Each named move below is a turn or a mirror, shown by a few rows before and after it. Which moves, in which order, take the first row of each later pair to the second? The first pair is answered.
move fen:
[-2 -6 13 0 1 1 8 -18 5] |-> [-1 -5 14 0 2 -2 8 -19 5]
[-12 -6 -4 -5 0 -2 8 -10 0] |-> [-10 -1 -4 -7 -1 -5 9 -12 1]
[3 6 3 -15 3 12 17 -3 1] |-> [1 -1 2 -12 4 17 17 0 -1]
[8 -3 -4 16 -6 -8 -2 5 5] |-> [7 -3 -3 16 -6 -7 -1 6 3]
move Paro:
[-11 -34 13 3 18 16 22 3 -11] |-> [-37 0 -4 2 8 20 10 -26 -5]
[-23 -6 -9 7 4 10 -4 4 -7] |-> [-15 14 4 -2 6 -2 11 7 -19]
[4 -2 -19 -2 -4 0 -12 -2 -9] |-> [9 5 -9 -6 -2 -7 -3 1 -18]
[18 -1 2 -9 -7 -6 2 8 19] |-> [9 1 -9 -6 -10 0 -8 -1 23]
move datob:
[-7 -1 -1 7 -4 4 -8 6 -1] |-> [0 6 -5 5 -9 0 -8 6 4]
[13 -1 4 0 -19 -3 -5 -4 -1] |-> [12 -15 5 1 -12 1 2 5 -7]
[-15 18 14 0 8 9 6 -11 -5] |-> [12 25 5 -12 -4 -1 10 -4 3]
[-19 -8 -4 5 1 9 -1 -10 3] |-> [-4 9 -10 -1 -9 2 -5 -12 12]
Now pairs of rows:
Between the rows of a pair lie 2 to 4 moves.
[23 21 6 -5 -11 -6 2 2 -7] |-> [14 -6 22 7 4 0 2 12 -15]	Paro, datob, Paro, Paro
[-7 -4 20 13 14 -2 0 14 -20] |-> [12 -23 -11 2 9 9 -3 22 -3]	Paro, fen, datob, fen
[-15 13 -6 2 2 -1 -13 -10 -7] |-> [20 2 2 -7 1 -11 2 14 -4]	fen, datob, Paro
[8 -32 -6 1 8 5 1 10 4] |-> [17 -27 0 5 5 -1 -6 10 12]	datob, Paro, datob, Paro
[-5 2 9 30 -3 0 -39 8 1] |-> [-15 31 4 17 -4 -7 -25 -5 -10]	datob, datob, datob, Paro
[-8 -6 11 6 6 -8 -1 10 -17] |-> [9 -13 -9 3 -5 -7 -13 13 3]	datob, datob, Paro
